In the rows, 128 means zero.
The rows of Z fall into 4 groups, and each row is roughly a mix of its group's hidden directions.
Z, 104 rows:
[[ 98 147 135 124 148 106 146 135 164 166 162]
 [115 127 111 123 119 137 120  95 184 166 121]
 [107  98 149 106  91 164 106 138 136 135  99]
 [ 91 112 149  76 134 138 132 104 125 118  99]
 [151 128 170 145 108 127 103  93 156 103 144]
 [143 122 157 162 125 108 133 180 113 124 157]
 [145 164 130 133 109 132 123 104 178  92 133]
 [124  94 136 173 122 136 105  84 117 106 134]
 [160 134 179 130 131 161 149 125 158 108 133]
 [109 115 162 137 132 146 137 136  80 170 118]
 [115 165 105 118 108 139 105 163 170 119 145]
 [130 101 110 142 125 168 108 121 101  96  91]
 [143 171 108 176 107 133 149 143 106 122 130]
 [148  97 111 139  95 106 104 147  97 112  96]
 [129 127 159 123 132 163 151 141 178 100 147]
 [131  92 116 155 140 104 122 155  82 146 150]
 [140 109  91 124 155 121 129 143 136 113 185]
 [ 81 108 175 110 144 129 110 112 147 122 138]
 [153 160 109 124 168 118 157 151 164 136 133]
 [ 80 143 127  97 178 119 142 142 123 124 132]
 [150 119 100 135 107 169 149 110 171 120 147]
 [141 138 136 125 157 144 158 127 171  98 165]
 [128 119 163 133  93 140 120 104 103 138 177]
 [119  94 147 156 139 145 140  92  87 110 111]
 [ 71 137 125 122 136 160 133  88 148 137 133]
 [ 98 142 171 118 115 130 118 125 117 138  74]
 [133 175 114 169 122 128 131 140 163 112 154]
 [144 132 119  85 153 129 157 157 108 150  94]
 [ 83 120 124 132 162 161 137  84 122 121 123]
 [144 181 100 134 119 144 143 136 173 125 123]
 [138 171 153 175 113 153 134 135 138 150 140]
 [156 156 140  92 127  90 149 153 138 149 148]
 [ 90 119  93  99 141 114 148 136  95 105 107]
 [118 106 101 150  80 136 107 117 115 109  92]
 [138 166  83 114 112 130 152 123 136  93 104]
 [116  99 109 126  76 151 105 126 119 153 100]
 [ 58 137 120 104 137 139 126 112 146 138 125]
 [102 126  96 117  84 114 114 117 155 160 150]
 [104 138 116 142 104 134 136 148  79  83 133]
 [119 171 117 112  86 115 111 147 165 131 144]
 [129 159  75 147 129 108 137 147 144  95 143]
 [144 117  71 101 143 123 143 156 118 151 111]
 [125 107 145  93 147 163 129 134 169 102 151]
 [129 124 119 103 152 112 120 121 182 169 113]
 [144 141 117 186 121 106 120 143 128 110 165]
 [101 138  92 123 167  89 132 142 124 118 160]
 [160 113 116 129 164 107 108 142 165 150 159]
 [132 141  97 124 141 156 100 172 163 109 140]
 [129 139 132 111 159  96 146 144 158 170 158]
 [131 127 144 155  74 156 119 122 103  97 118]
 [168 116 165 104 159 120 104 120  95 122 131]
 [103 120 183 115 100 142 110 120  97 122 145]
 [103 141 175 125 133 165 134 127 129 173 117]
 [112 164 155 114 119  93 159 131 141 151 160]
 [146 147 157 145 103 146 144 124 106 119 182]
 [128 144 163  98 180 127 136 122 145  99 141]
 [164 132 167 150 103 163 151 128 155 120 126]
 [129 170 152 160 144 115 169 137 151 113 138]
 [131 103  91 129 151 170 107 143 124 118  90]
 [114 139 112  94 166  99 135 142 161 160 140]
 [115 136 173 111 150 125 132 158  86  99 130]
 [ 91 135 122 163 119 158 102 126 153  98 152]
 [127 126 151  95 106 147 140  92 101 116  87]
 [143 124  84 158 103 103 119 123  91 155 126]
 [107 158 120 109  89 123 125 139 177 152 140]
 [141 159 148  88 137 114 169 161 113 135 130]
 [ 99 145 117 115 132 108 141 167  86 102 150]
 [135 134 147 143 127 138 137 151  75  80 123]
 [ 80 158 137 152 109 126 156 144 157 127 108]
 [126  95 145 165 116 111 117  72 119 133 134]
 [185 129 125 169 105 116 113 122 133 118 151]
 [152 138 102 146  95 147 137  83 128 148 100]
 [111 163 136 104  72 116 145 121 112 134 105]
 [173 124 173 150 103 144 113 104 129 146 132]
 [ 77 119 122 160 110 134 114  88 144 145 125]
 [131 150 104 116 136 123 107 164 179 140 155]
 [152 102  94 115 143  78 118 145 125 155 138]
 [118  88 115 124 147 104 121 116  77 133 157]
 [142 107 144  87 122 151 136 111 107 159  88]
 [ 74 119 113 105 167 117 126 152 148 132 140]
 [104 117 126 150 174 126 127 126 164 152 164]
 [166 139 115 120 137  98 138 144 153 161 168]
 [118 110 125 129 169 117 137 133  68 107 141]
 [136 164 143 128 174  87 133 111 101 123 125]
 [ 89 120 166 147 141 113 104 121 148 106 163]
 [144  89 130 126 143 100 110 145  78 113 108]
 [154 177 107 127 107 142 140 116 166 106 116]
 [106 100 113 124 151 149 143 114 103 152  78]
 [100  99  93 143  97 127 120 171 133 135 151]
 [ 85 141 149 107 168 133 145 123 107 125 162]
 [ 99 106 100 159 127 166  95 114 140 115 111]
 [142 127 102 125 170 119 143 106 162 165 150]
 [156  98 105 105 160 116 105 129 107 121 168]
 [122  92  93 142  79 139 109 147 118 150 129]
 [127 146 154 122 140  88 151 129 148 156 172]
 [126  92 154 148 150 118 101 145 133 163 164]
 [ 66 149 142 105 151 111 128 137 138 121 108]
 [107  79 134 137 151 100 111 145  97 136 152]
 [180 109 123 122 157 127 123 127 121 114 175]
 [129 163 150 107 147 122 160 168 134 119 162]
 [136 147 129 147  89 127  94 129 153  92 162]
 [102 146 153 135 109 112 117 126  99 150  76]
 [ 75 141 120 120  79 144 118 113 142 133 139]
 [ 84 118 133 102 112 117 114 109 126 160 171]]

Each list below has two rows that fit no group; the rest each fit one group, if only roughly. Name those rows in the order they come.
- Q_88: [ 58 142 127 150 127 139 128 120 150 136 142]
- Q_509: [134 176 170 124 121 159 146 147 149 114 126]
- Q_385: [100 128  89 150 151 108 138 171 107 134 147]
- Q_381: [154 110 148 152  74 153 122 144 115 146 112]
- Q_914: [ 80 111 140 165 130 153 136  92 111 119 123]
- Q_833: [103 165 126 126 158 125 164 117 168 108 142]
- Q_248: [108 158 157 108 146 116 175 150 125 146 151]
- Q_485: [ 76 140 154 124 165 154 132 121 146 119 150]
- Q_507: [ 97 111  63 130 106 127 126 135 140 139 141]
- Q_685: [131 126 109 166 111 139 119 165 133  99 172]
- Q_556: [ 82 118 118  86 142 151 121 128 165 113 134]
	Q_485, Q_685
- Q_701: [ 88  89 105  91 123 140 100 144 136 120 137]
- Q_212: [ 93 127 137 135 140 117 136 183 147 113 164]
- Q_716: [179 115 135 119 127 170 140  97 153 119 129]
- Q_17: [163 138 148 116 115 153 117 103 182 145 126]
- Q_173: [179 114 118 126 142  97 114 151 146 135  92]
- Q_90: [112 150 160 130 147 176 134 103 163 126 114]
- Q_619: [110  98 101 128  99 135  93 111 154 101 102]
- Q_37: [123 138 149 153  76 127 113 101 117  90 141]
- Q_869: [144 119 118 175  85 126 145 161 138 131 150]
- Q_963: [ 87 132 119 133 163 135 144 118 182 119 136]
	Q_619, Q_963
- Q_646: [140 103  78 135  96 133 132 146  90 119 144]
- Q_135: [108 114  74 109 111 156 125  99 154 132 123]
- Q_622: [ 88 135  86 127 155 140 154 101 143 141 147]
- Q_301: [136 143 113 116  88 109 116 157 176 139 107]
- Q_868: [ 79 137  97 103 142 105 137 129 123 143 165]
- Q_348: [155 107 112 170 149 148 134  80 117 130 137]
- Q_161: [105 128 140 110 116 115  95 126  66 115 117]
- Q_780: [181 135 126 167 156 145 154 120 119 111 128]
- Q_645: [167 114 135 167 129 128 120 146 113 174 149]
- Q_221: [129 175 168 152 140 106 154 120 111 123 107]
- Q_769: [184  96 139 123 105 125 116  98 104 122 122]
- Q_121: [176 123 159 118 141 112 154 144  96 109 144]
- Q_138: [116 139 109 132  66 117  99 107 138 133 105]
- Q_647: [146  89 163 148 130 110  92 117 137 128 162]
- Q_980: [108 176 107 140 109 129 152 120 129  82 117]
	Q_646, Q_161
- Q_408: [114 137 163 160 141 129 105 135 162 137 172]
- Q_526: [143  93 157  84 152 147 101 136 129 111 144]
- Q_489: [141  96 109 180 115 132  88 111 125 124 120]
- Q_120: [137 133 134 140  67 143 123 140 125 168 106]
- Q_461: [135 103 131 170 144 108 110 155 112 152 167]
- Q_533: [ 94 132 118  92 148 154 139 107 171 108 130]
- Q_673: [107 119 138 133 153 114 100 137 179 124 167]
- Q_45: [144 128 100 146  66 116 119 157 121 117 139]
- Q_566: [126 100 145 161 149 162 125 113 107  84 139]
- Q_936: [110 127  89 131  98 156  89 126 149 116 100]
- Q_625: [177  93 125 123 156  96 114 131 133 156 122]
- Q_957: [122 110 132 119 140  99 154 100 115 183 108]
	Q_489, Q_120
- Q_223: [101 126 150 137 171 106 159 119 143 152 160]
- Q_451: [140 133 150  79  98 123 164 146 109 119 105]
- Q_581: [ 74 114 109 147 150 152 127 117 146 157 112]
- Q_816: [128 151 105  88 138 143 138 137 177 149 107]
- Q_140: [141 141 126 100 141 155 128 136 178 171 118]
- Q_933: [107 111 158 168 140 109 103 144 136 143 168]
- Q_601: [ 96 152 128 126 173  86 135 149 123 111 145]
- Q_532: [115 130 168 147  80 153 140 143 150 132 103]
- Q_470: [163 103 140 125 169 144 144 140  91 100 120]
- Q_231: [138  96 120 143 101 134  99 113 125 120  72]
- Q_174: [137 124 119 129  91 149 141 135 112 108  68]
- Q_542: [128 138 105 109 101  98 121 150 171 165 136]
- Q_330: [107 139 175 136 142 144 110 121 175 133 151]
	Q_451, Q_174
- Q_789: [150 161 150 135 152 142 167 105 161 107 135]
- Q_188: [183 164 135 162 104 143 132 123 137 134 130]
- Q_807: [111 115 100 102 156 107 113 136 175 106 146]
- Q_595: [163 143 164 118 125 158 126 133 116  80 115]
- Q_444: [108 130 142 116 157 144 119 148 174 171 142]
- Q_853: [186 143 126 140 155 115 139 101 106 120 148]
- Q_487: [ 85 161 133 148 121 143 154 140  83 129 123]
- Q_938: [133  75 102 100 153 105 116 150 114 143 133]
- Q_195: [ 81 129  74 116 144 107 130 144 137 130 143]
- Q_267: [124 101 135  83  92 135 117 114 120 163 101]
- Q_564: [159 144 181 126 136 134 143 149 103 116 159]
	Q_595, Q_267
- Q_313: [157 150 147 114 175 132 145 106 150  98 146]
- Q_977: [112 136 176  85 164 116 126 144 132 142 137]
- Q_26: [164  88 129 132 115 112 122  93  92 131 104]
- Q_718: [ 77 116 146 162 150 135 145  98 132 139 148]
- Q_345: [ 88 117 139 136 110 137 107 159  83 151 112]
- Q_871: [181  83 122 135 121 112 112 129 100 143 136]
- Q_742: [108 143 103 160  82 163 133 114 130 105 118]
- Q_230: [156 123 109  98 158 103 131 150 148 172 123]
- Q_98: [118 128  70 105 128  94 125 130 102 107 143]
- Q_134: [177 151 151 132 157 137 151  96 142 112 139]
- Q_831: [163 119 125 153  88 126 115 153 104 101  99]
- Q_405: [179  99 124 149 109 126  94 114 113 102 128]
- Q_723: [135  69 155 112 150 115 105 122 119 146 144]
- Q_586: [159 114  98 132  93 138  88 122 126 111  94]
	Q_345, Q_98
- Q_69: [153 161 159 161  92 154 138 108 115 128 116]
- Q_560: [155 129 136 163  77 137 129 114 115 156 104]
- Q_757: [117 127 149 148 152  99 135 114 158 144 180]
- Q_794: [107 117 113 122 146  99 113 131 175  96 160]
- Q_382: [168 114 128 156 112  90 146 107  93 119 138]
- Q_170: [124  88 103 131  81 103 101 128 103 134 129]
- Q_822: [167  98 100 135 161 108 131 113 141 164 131]
- Q_213: [132 119  66 127 115  98 122 136 157 149 118]
- Q_349: [134 132 101 102 104 154 126 146 105 116  75]
- Q_668: [114 129 117 121 157 108 147 144  84 124 177]
- Q_175: [180 107 140 146 115 100 102 107 125 111 151]
- Q_684: [102 130  87 125 127 149 152 126 177 113 149]
- Q_217: [154 139 167 115 174 116 139 112 159 116 145]
	Q_382, Q_217
- Q_829: [112 105  69 134 125 120 121 146 125 131 169]
- Q_592: [169 126  99 134 156 100 121 117  88 126 153]
- Q_842: [113 118 143 134 182 118 158 130 142 166 145]
- Q_148: [177 136 126 163 109 149 155 117 154 120 148]
- Q_707: [102  88  94 127 148 132 114  86 115 133 106]
- Q_211: [100  94 127 129  90 130  99 160 107 150 112]
- Q_50: [138 145 152 171  92 132 135 111  87 109 127]
- Q_350: [ 83 109 139 114 100 122 102 143 100 103 101]
- Q_5: [143 111 167 140 138 116 143  83 100 152 107]
- Q_33: [100 135 129  68 148 149 137 160 134 124 123]
- Q_602: [170 148 125 169 101 146 159 114 149 126 127]
- Q_956: [101  92  90 109 145  95 109 115 123 156 134]
- Q_894: [121 136  90  94 138 135 126 154 147 167  95]
- Q_531: [114 123  67 121 140 114 150 152  99 120 113]
	Q_5, Q_33
- Q_979: [161  97 117 159 143 136  84 125 140 103 148]
- Q_399: [ 84 125 135 125 170 109 129 145 130 139 172]
- Q_923: [114 139 112 120 111 141 162 134  71 130  97]
- Q_583: [123 163  72 136 123 121 156 146 114 103 122]
- Q_435: [108  98 113 114 120 105  87 152  87 144 125]
- Q_454: [ 89 134 167 125 109 127 131  94  94 103 138]
- Q_472: [172 108 127 162  98 148 140 148 137 129 161]
- Q_878: [139 142 171 115 147 115 174 137  97 117 147]
- Q_31: [109 113  69 132  93 105 116 137 109 119 126]
- Q_753: [120 121 129 161 113 169 130  92  97  95 132]
	Q_399, Q_454
- Q_641: [103  85 143 150 137 126  93 132 107 149 162]
- Q_334: [123 135  91 175 106 100 146 153 115 147 139]
- Q_819: [185 104 130 157 116 123 119 134 104 156 140]
- Q_593: [141 156  86 111 125 132 109 134 178 152 128]
- Q_607: [176 145 113 148 129 114 147 169 110 101 128]
- Q_511: [133 109 119 158 106 112  81  93 155 130 144]
- Q_584: [179 151 143 162 114 143 161 110 140 129 126]
- Q_79: [165 108 136 159 114 145 118 123 114 101  81]
- Q_229: [112  97 154 104 158 135 108 136 158 168 139]
- Q_541: [127 103 117 110 128 129 148 133  67 145  97]
	Q_641, Q_593
- Q_860: [ 66 140 129 117 120 138 145 139 166 120 110]
- Q_688: [106 100  86 123  93 101 100 134 123 133 104]
- Q_224: [104 167 130 112 135 139 153  87 156 118 101]
- Q_326: [140 108  79 129 150 107 129 107 158 164 134]
- Q_715: [108 141 105 117  94 108 119 109 150 177 107]
- Q_78: [ 70 125 127  97 140 115 140 127 106  96 116]
- Q_873: [159 154 141 135 163 142 155 128 160 143 163]
- Q_534: [ 98 142 128 119 131 150 157 144  84 159  99]
- Q_730: [169 159  93 150 101 118 144 125 126  97 123]
- Q_628: [145 145 132 122 107 138 121 160 100  89  84]
- Q_128: [117 131  90 107 133 118 120 139 169 177 115]
- Q_634: [123  92 127 101  97 132 119  99 120 121  79]
- Q_337: [142 133 107  87 120 145 136 158 106 130  80]
- Q_150: [185 133 114 135  97 125 134 102 116  94 119]
- Q_377: [ 87 120  94 146  97 104 116 151 111 153 116]
	Q_628, Q_634
- Q_598: [ 75 133 114 141 143 124 148 159  88 139 134]
- Q_395: [156 157 182 140 159 126 150 126 136 110 128]
- Q_462: [104 103 161  77 155 134 104 134 125 113 125]
- Q_4: [191 109 145 118 113 155 139 117 151 141 129]
- Q_582: [179 105 117 148 127 122 124 149 111 173 135]
- Q_740: [146 105 141 107 157 117 113 163 118 111 175]
- Q_585: [169 120  96 102 133 114 110 115 174 115 125]
- Q_119: [142 150 154 111 109 169 142 118 129 164  93]
- Q_270: [143 154  99 176 120  99 135 143 131  93 124]
- Q_434: [151  91 112 131 155 104 123 105 107 156 163]
	Q_4, Q_270
- Q_863: [122 166  84 107 126 144 163 143 133 129  97]
- Q_657: [124 159 156 133 129 157 125 124 188 141 137]
- Q_501: [182 143 137 114 105 152 128 104 162 134 112]
- Q_950: [ 93 163 113 120 159 136 169 114 122 114 103]
- Q_196: [126 149 119 147  96 144 129 157 128  89  84]
- Q_934: [154 150 131 165 103 114 116 112 148  85 150]
- Q_588: [117 109  95 130 142 134 122  92 169 155  97]
- Q_108: [120 147 109 110  86 100 113 120 156 168 116]
- Q_232: [154 127 141 156 111 166 135  83 156 141 138]
- Q_508: [138 135 140 117 176 120 157 161  93 128 104]
- Q_442: [134 144  78 168 123 100 148 131 122 139 155]
- Q_749: [152 118 178 144  99 133 114 138  98 144 100]
- Q_21: [104 105 111 127 183 159 142 139 122 144 105]
	Q_950, Q_508
- Q_942: [ 91 109  71 125 120 111 114 149 124 136 147]
- Q_544: [144 119 178 101 109 148 119  89 141 131 109]
- Q_426: [111 163 119 156 141 133 129 152 176 139 157]
- Q_429: [137 149  68 163 116 111 146 120 125 139 142]
- Q_603: [107 108 147 112  97 109 103 146  79 125 148]
- Q_565: [166 121 171 152 123 107 117 149  91 139 132]
- Q_259: [174 139 144 143 105 141 133  88 149 145 100]
- Q_362: [ 69 119 112 102  99 115 103 126 138 142 121]
- Q_547: [115 118  87 151 152  99 128 169 116 131 156]
- Q_160: [ 98 140 113 114 173 145 146 162 153 153 132]
- Q_649: [154 109 189 117 116 163 125 133 137 120 122]
- Q_116: [104  98 138 100 110 151 114 140  87 141  95]
- Q_916: [169 151 138 123 118 160 130 123 166 165 115]
	Q_259, Q_116
